(in the rows, 128 means zero)
One turn sends every row of this set to another row. A few are shown first. Where does it send the rows asked after them?
mezo: [117 170 176 103 161 110 127 122 128 135  98 112 152 162 102 121 130 137
 134 164  81 134 141 112 133 138 123 126 140 142  99 119 111 126 119 111
 120 118 118 156 103 135 142 111 144 129 163 120 168 171 134 134  75 136]
gel: [ 97 108 113 146 123 135 152 136 106 139 113 112 130 145 110 110  98 118
 111 146  84 129  99 123 141  86 135 134 150 100 115 126 107 123 130 114
 156 165 114 103  94 141 110 125 141 125 151 140 134 160 172 146  86 130]
firo: [118 138 176 110 126 113 124 119 136 100 104 107 139 130 137 128 115 123
 157 118 119 121 126 132 141 138 130  98 132 132 111 125  68 135 134 112
 123 137 132 150 125 118 153 104 102 157 148 121 135 145 167 162 133 125]
nizuz: [113 131 121 163 118 124 127 142 111 140 121 110 125 154 125 106 113 129
 112 149  77 151 137 121 125 106 138 136 171 114  99 124  98 124 132 113
 136 156 117 137 115 151  86 122 150 125 159 109 149 180 161 157 108 156]
gigib: [108 163 166 110 154 117 108 140 139 113 100 121 141 165 135 131 114 110
 155 157 109 153 120 123 109 132 146 105 167 137  95 121  99 130 125 127
 129 141 128 157 124 140 122 109 148 133 156 125 152 164 144 152 112 127]
kiba: [127 159 164 136 140 116 124 129 113 108  87 105 177 117 120 124 126 114
 126 126 135 110 127  90 164 121 133 123  96 114 132 137 128 146 136 115
 126 153 116 125 100 119 141 122 132 135 172 121 180 157 127 138 100 109]
tem: [138 140 150 133 145 116 119 126 120 142 126 108 151 133 109 102 126 139
 108 164  69 149 157 101 154 123 119 150 134 128 104 140 116 131 135  99
 135 124 114 146 110 131 113 131 151 127 140  96 170 187 151 132  83 163]
momu: [112 103 144 123 109 119 139 117 135 108 113 112 107 131 137 115  98 114
 137 135  98 134 108 124 131 110 135 112 162 108 123 126  88 118 135 117
 161 141 126 135 121 123 122 110 112 132 138 139 115 140 192 160 112 125]
dever: [126 111 153 114 125 103 129 105 123 111 124 102 133 102 111  94 120 129
 131 146  89 119 136 109 175 110 111 142 116 120 128 133  99 125 126  98
 163 106 117 136 106 110 138 116 106 138 119 118 155 145 171 133  98 139]
nudu: [104 153 169 114 150 115 106 141 136 102  99 124 144 168 130 133 116 112
 152 135 107 145 124 126 109 132 156 100 167 141  93 119  92 136 134 129
 129 154 138 151 114 124 130 109 136 144 153 117 147 163 154 153 111 128]
kir: [116 119 100 169 116 128 129 138  99 146 112  99 147 140 101 110 119 139
 108 141  85 139 121 116 158 115 125 140 132 112 129 137 111 134 132 102
 135 155 110 107  97 138 100 123 147 114 169 116 150 181 145 155  99 159]
mulal: [ 98 112 116 150 126 132 133 138 101 130 105 107 136 152 108 118  98 119
 117 142  83 138  99 120 150 101 138 123 148 101 131 131 101 123 131 119
 152 172 113  89  94 135 105 120 146 109 155 134 126 163 168 147  88 136]
voz: [130 111 114 149 117 134 109 136  91 122 132 103 161 111 114  90 117 146
 120 141 111 139 130 108 179 105 121 149 112 111 130 133  99 133 131  99
 146 147 112 111 113 122 111 121 129 113 149 129 161 169 154 138 110 161]
Gon: [123 172 185 122 142 114 132 129 139 118  88 102 153 134 125 135 135 138
 122 129  99 115 133 120 145 146 107 119 102 143 120 114 104 146 130  94
 111 147 117 141 105 131 161 118 114 145 167 119 165 159 127 157  86 131]
Nini: [118 146 163 117 130 107 121 120 148 104 106  96 129 123 144 135 119 118
 156 129 123 135 122 134 129 131 127 100 141 131 109 126  77 130 123 119
 134 138 124 151 131 132 147 104 104 157 145 133 138 138 161 161 136 122]
gar: [106 105 127 132 127 134 115 130  90 106 122 107 151 128 118  95  99 122
 130 140 106 132 103 112 172  84 134 129 126 101 132 128  85 121 132 117
 162 154 114  90 113 115 116 118 128 110 137 146 145 155 177 136 102 138]
Bove: [119 162 168 143 143 125 131 140 114 104  85 104 171 148 133 130 124 113
 104 119 114 131 123 115 146 125 123 119 107 117 122 125 123 148 138 116
 118 183 111 128 111 138 132 128 149 134 177 123 178 179 116 156  93 124]
tenud: [117 107 147 122 122 111 131 109 105 112 135 102 132 109 117  98 104 128
 136 147  85 119 123 111 177  97 123 143 125 105 119 120 100 117 119 110
 174 121 105 121 100 125 126 110 117 134 118 126 148 148 184 129  92 139]
kemav: [109 166 171 115 161 115 118 119 125 132 101 114 161 174 108 131 132 135
 141 150  78 133 133 104 125 148 137 123 142 153  97 126 118 134 133 109
 120 127 121 155 100 125 144 115 137 135 162 110 164 177 141 140  73 139]
koped: [109 171 181 112 154 121 129 131 129 115  84 116 156 169 120 140 130 128
 130 145  95 122 118 104 112 142 130 110 127 149 114 108 115 134 130 116
 113 144 123 139 104 127 149 116 134 122 176 138 162 174 136 157  77 124]
Dama: [110 100 125 125 127 134 135 129  92 109 129 116 149 119 115  96  95 120
 128 148 106 128 109 112 161  75 132 136 127  99 118 128  98 122 129 114
 168 145 112 106 107 121 120 117 138 117 127 148 148 165 181 133 106 134]
Lan: [128 133 137 144 140 118 116 122  98 131 138 105 153 125 114  92 124 142
 118 156  79 141 151 100 160 104 120 157 133 116  99 128 104 123 128 105
 145 124 107 134 113 131 107 120 146 125 134 103 176 188 162 126  95 165]
Zab: [110 130 135 142 129 122 128 136 131 132 110 112 123 171 130 112 111 115
 111 149  75 162 123 125 109 111 139 121 177 126 102 128  99 127 142 122
 135 148 128 140 123 144  92 129 154 128 159 113 146 181 163 166 101 148]
bor: [107 138 164 131 123 123 131 130 110  92  81 118 150 137 129 123 126 114
 137 127 141 103 110  89 145 121 132 124 104 121 147 120 123 135 123 126
 133 163 128 127 108 117 137 117 112 125 173 147 161 138 140 141 101 102]
figid: [126 106 115 148 119 133 126 140  93 123 135 110 151 111 115  94 113 137
 121 150 110 135 132 108 168  93 115 156 111 110 116 134 102 134 123 103
 147 143 114 119 115 131 106 125 136 127 133 123 165 180 159 131 119 159]
Viz: [125 162 180 120 137 113 118 130 144 101  89 106 154 114 136 137 126 124
 149 120 136 116 126 115 141 133 126 103 111 127 122 122  90 148 135 110
 120 136 128 138 120 117 154 108 107 151 158 119 159 151 142 156 125 119]
deva: [120 148 182 111 133 109 127 112 131 124 107 102 147 138 115 123 130 144
 144 134  90 111 136 122 164 154 107 132 109 148 114 121 100 136 123  93
 122 123 121 155 106 123 162 111  97 154 150 111 157 150 145 147  90 137]
Kolud: [105 144 166 140 128 134 143 129 107  93  79 113 150 164 140 133 123 116
 117 119 121 122 106 104 122 125 123 109 114 120 135 115 112 133 132 127
 117 184 118 129 124 133 132 119 133 118 183 153 157 167 139 158 100 113]
gube: [116 117 102 169 117 135 146 138 102 158 119 101 137 135 109 111 117 138
 106 148  89 137 125 112 146 100 120 148 132 109 114 139 108 132 131 103
 131 156 112 114 107 147 100 131 144 129 161 117 151 180 157 146 103 154]
zeku: [109 160 179 107 146 117 109 144 139  93  87 126 151 151 132 140 119 112
 154 137 133 127 112 108 112 131 148 103 136 136 118 109 107 139 129 131
 128 147 140 139 113 119 137 108 123 130 160 135 158 156 145 153 109 114]
bunaz: [126 152 176 109 136  98 137 108 138 124 104  90 137 122 112 125 135 147
 134 137  96 118 144 126 157 141 102 128 115 137 114 119  93 128 112 101
 127 123 115 153 106 129 164 107  98 152 149 128 152 141 146 142  94 133]
zif: [105 108 129 142 102 119 148 120 114 124 117 103 107 138 129 113  95 117
 134 140  82 124 109 125 139  98 142 118 163 104 116 122  89 115 129 118
 160 145 113 122 106 140 109 110 126 132 147 133 119 146 190 162 111 128]

voz turns into kir
zif turns into tenud
Now find these:
figid turns into gube
firo turns into deva
Kolud turns into bor
Nini turns into bunaz
dever turns into tem
Gon turns into koped

One turn sends every row of this set to another row. A few are shown first. Where does it send the rows asked after them?
duvu: [143 118 126 139 166 143 143 132 150 121 118 127 100  85 114 109]
Lifit: [155 126 116 107 191 158 151 127 136  97  89 170 100  90  87  92]
didir: [144 116 103 134 164 130 122 121 106 127 109 117 118 108  91 109]
neku: [157 113 116 104 152 155 150 132 133  74  95 159  98 136  90 121]
Mele: [126 119 123 125 159 132 162 139 150  86  76 134 100 102 130 104]
zuvud: [124  90  93 101 149 115 155 128 126 128 105 154  97 121 124 133]
lilu: [152 122 123  94 186 162 161 125 123 106  90 135  98  96  72  98]
sezom: [121 125 127  98 165 147 177 132 121  93  65 157 107  86 117 132]
zikan: [155 104 112 124 152 134 145 134 103 143 105 147 116 100  79 147]
goful: [134 107  89  97 190 120 164 129 115 134  90 152 108  81 104  97]
fiz: [131 114 116 106 154 137 149 122  94 110  58 151 118 119  80 138]
Lut: [150 128 101 126 158 131 123 125 104 139 118 149 112  99  79 123]
Tigos: [142 104 128  96 146 157 154 124 135  99 104 137  90 136  91 135]
kitok: [146 114 122 116 163 146 173 143 131 126 113 153 107  67 118 141]
pobo: [150 133 124 126 162 146 155 143 151 119 119 159  93  74 108 120]
Kenu: [127 137 118 105 151 135 171 143 137  77  73 160  98 102 120 116]
tusum: [127 117 101 119 157 118 144 128 105  91  65 124 118 124 106 102]
gogal: [127 131  94 104 148 120 139 125  92  97  71 151 116 125  91 120]
muto: [138 113  86 108 187 126 139 120 118 127 111 176 111  84 117 104]
Mese: [140 100  85 105 146 126 137 125 114 104 116 165 108 131 120 134]

zuvud turns into goful
sezom turns into fiz
Now find these:
pobo turns into Kenu
Mese turns into muto
didir turns into duvu

